Each run below is a few steps of one of 4 hidden systems, one row a step.
In the rows, 128 means zero.
fone, run 1, 8 rows:
[[136 155 176 192 108 147  64 136 133 123 130 126 178 137 124 137 104 137
  102  74  74 122 100 110 173 109 114 115]
 [143 145 175 188 120 135  66 127 131 130 130 121 181 127 115 142 104 128
  119  71  68 117 100 103 168 112 134 112]
 [142 125 176 181 134 122  74 110 125 134 135 118 185 115 106 147 101 133
  132  69  65 112 102  96 164 107 147 106]
 [143 115 173 172 140 110  84 100 123 136 131 129 191 109  99 149 100 130
  140  75  67 100 113  90 161 105 163 104]
 [144 104 170 166 148  94  95  91 117 138 129 129 189 101  93 149  99 129
  151  79  74  99 119  89 153 106 181 104]
 [145  92 164 156 161  92 108  80 116 143 131 138 188  94  85 150 110 128
  160  95  83 101 122  87 146 105 186 101]
 [144  81 153 140 167  81 125  79 113 147 128 137 183  90  80 154 114 123
  168 100  81  98 130  94 134 107 196 101]
 [142  80 144 132 175  74 141  80 113 153 134 139 171  87  83 154 114 121
  174 107  90  94 136  96 126 112 200 102]]
gaped, run 2, 8 rows:
[[ 93 127  90  90 129  89 167 111 144 139 142 156  87 101 147 114 150  87
  123 177 146 173 109 162  91 117 132 156]
 [ 97 136  89  83 121 103 167 125 143 134 144 156  75 108 156 110 157  87
  118 180 152 176 117 167  93 118 118 161]
 [ 99 137  86  85 115 116 162 134 140 129 136 147  68 114 163 106 160  99
  109 182 160 171 118 170  95 133 106 162]
 [101 144  83  88 111 130 163 139 138 127 134 145  69 130 167 109 157 107
  106 178 166 171 125 173 102 134  95 159]
 [104 149  86  86 104 137 161 154 136 116 134 134  69 144 163 110 156 114
  105 179 176 168 129 169 101 140  90 157]
 [113 149  80  81 111 151 160 163 134 114 125 125  66 149 162 107 153 126
  109 173 184 159 135 168 105 148  84 156]
 [117 150  89  85 109 165 158 163 130 107 125 123  65 159 161 107 149 134
  111 167 193 151 143 157 112 151  85 145]
 [125 152  95  86 111 169 162 165 118 104 118 109  75 168 156 114 147 151
  114 161 200 145 149 153 116 158  86 146]]
gim, run 3:
[[ 98 119  89  81 135  91 172 107 137 138 140 151  89 102 141 115 155  91
  129 185 148 166 114 160  92 123 139 156]
 [103 117  85  74 136  96 181 114 137 138 140 153  83 105 139 116 159  97
  139 187 158 161 127 156  87 122 140 152]
 [102 111  84  72 141  97 189 113 131 136 135 144  80 115 135 117 160 106
  140 186 168 149 130 153  90 133 139 150]
 [111 114  84  64 137 106 190 122 126 135 130 136  83 118 132 115 157 111
  142 179 178 142 141 153  88 136 141 151]
 [117 104  85  65 145 105 192 121 114 129 130 129  84 125 127 118 155 121
  147 174 182 137 145 146  89 145 145 142]
 [125 108  84  63 151 110 194 126 115 131 124 123  84 127 118 131 151 129
  154 169 190 123 154 139  91 153 146 134]
 [128 100  86  63 156 115 197 123 109 129 127 121  93 126 112 131 148 138
  159 164 188 114 160 133  93 151 152 127]
 [140  97  94  70 161 117 187 124 102 129 124 119 100 132 108 132 141 139
  168 152 184 108 168 122  91 149 160 117]]
zila, run 4 (8 x 28):
[[ 87 163 127 153  93 119  97 133 163 139 147 154 114 116 166 114 134  84
   83 144  86 182  74 164 128 100  91 166]
 [ 89 154 132 153  99 110  94 118 164 145 149 155 126 102 162 117 141  80
   93 147  78 172  69 158 131  99 108 163]
 [ 97 148 136 152 107  96  98 110 164 151 145 159 134  87 150 124 141  71
  101 142  73 164  68 146 130 100 120 154]
 [100 130 141 148 114  82 100  98 157 154 147 160 142  85 134 125 140  78
  113 137  66 154  76 141 134  94 136 146]
 [106 118 142 145 130  70 111  87 149 154 147 161 153  80 129 130 140  83
  130 133  66 150  82 131 130  94 159 137]
 [110 100 141 141 144  65 124  76 141 156 146 158 153  72 112 134 133  88
  143 130  74 138  96 123 130  94 170 130]
 [122  90 137 131 154  62 131  74 138 158 142 158 157  70 108 135 131  90
  159 128  79 126 107 112 123 100 185 118]
 [133  80 136 128 164  68 141  72 126 152 136 150 159  75 103 142 126  99
  164 124  85 117 117 107 116 106 199 114]]

Which system made each of these runs?
run 5:
[[167  84 114  86 170 126 174 123  94 120 115 103 128 137  93 139 122 169
  176 116 165  76 173 107 121 149 170  95]
 [166  87 128  91 173 120 166 121  92 126 116 107 138 134  88 142 116 168
  177 103 158  78 175  99 125 142 175  91]
 [173  86 137 109 174 120 157 112  92 129 120 109 156 132  82 149 108 167
  173 100 146  77 169  92 130 143 180  89]
 [163  83 150 119 171 114 146 105  88 122 114 110 165 121  80 149 113 163
  170  97 134  73 161  85 131 134 182  90]
 [161  86 149 133 170 112 134 101  95 132 117 114 173 119  76 154 113 156
  177  96 122  75 162  83 137 135 188  96]
 [157  85 160 143 165 108 129  98 103 137 124 115 182 112  76 156 107 147
  169  91 109  77 155  81 139 126 192  96]]
 : gim
run 6:
[[113 140 160 175 110 111  75 117 158 141 140 145 163 107 133 133 120 101
  106 106  57 145  83 126 156  97 128 130]
 [110 148 161 180 103 115  76 123 151 140 144 144 158 104 138 125 127 101
  102 113  63 151  72 135 157  98 122 140]
 [104 153 156 173  98 117  77 122 153 136 143 152 149 111 146 125 126  98
   93 116  59 160  75 137 151  96 111 139]
 [101 157 153 172  92 117  80 121 158 137 143 149 142 113 151 123 134  90
   93 121  70 162  77 143 150 102 109 146]
 [ 98 160 149 171  89 125  77 135 156 138 143 146 135 117 155 122 129  95
   88 127  73 165  78 149 148 106  95 149]
 [ 96 168 147 169  85 137  77 140 155 130 138 147 135 124 158 115 135  95
   84 131  85 169  79 150 147 107  84 154]]
 : gaped
run 7 (6 x 28):
[[ 93 121 117 120 137  68 132  94 149 156 152 163 128  83 137 123 143  75
  131 154  91 162  84 150 109  98 144 145]
 [ 98 104 117 116 140  59 145  88 145 152 147 162 136  78 123 126 139  82
  140 155  92 156  90 142 109  96 160 141]
 [104  98 119 108 156  61 151  79 140 155 146 163 139  76 120 131 140  83
  147 146  99 146  96 136 107 104 172 135]
 [110  88 112 103 160  56 162  76 136 154 145 164 135  76 116 129 135  88
  155 147  96 133 101 127 102 102 183 126]
 [121  82 109  99 168  59 169  80 126 155 143 159 138  78 107 139 140  96
  164 142 107 126 110 127  98 104 186 119]
 [129  74 112  91 171  67 176  75 122 150 141 149 135  83 106 137 136 107
  169 145 117 118 121 126  96 115 190 121]]
 : zila
run 8, 6 rows:
[[ 90 116  94  91 135  79 163  96 145 144 144 163 107  90 140 121 148  77
  132 174 129 170  97 158  95 111 145 154]
 [ 94 123  92  86 128  82 164 111 149 144 145 160  91  93 151 113 151  79
  121 179 140 174 101 161  94 118 127 156]
 [ 93 133  86  88 119  99 160 118 148 137 143 156  83 101 161 108 160  86
  118 182 141 179 103 167  94 120 118 161]
 [ 96 140  87  91 111 115 160 132 145 135 137 148  75 116 163 108 153  95
  112 180 157 181 110 171  98 125 107 165]
 [ 98 147  85  89 111 130 157 144 147 133 135 145  65 126 166 107 158  98
  110 185 163 174 115 172  99 132  96 163]
 [ 99 155  85  91 105 142 162 151 144 126 131 136  63 138 170  99 158 109
  108 181 167 171 121 171 102 138  82 159]]
 : gaped
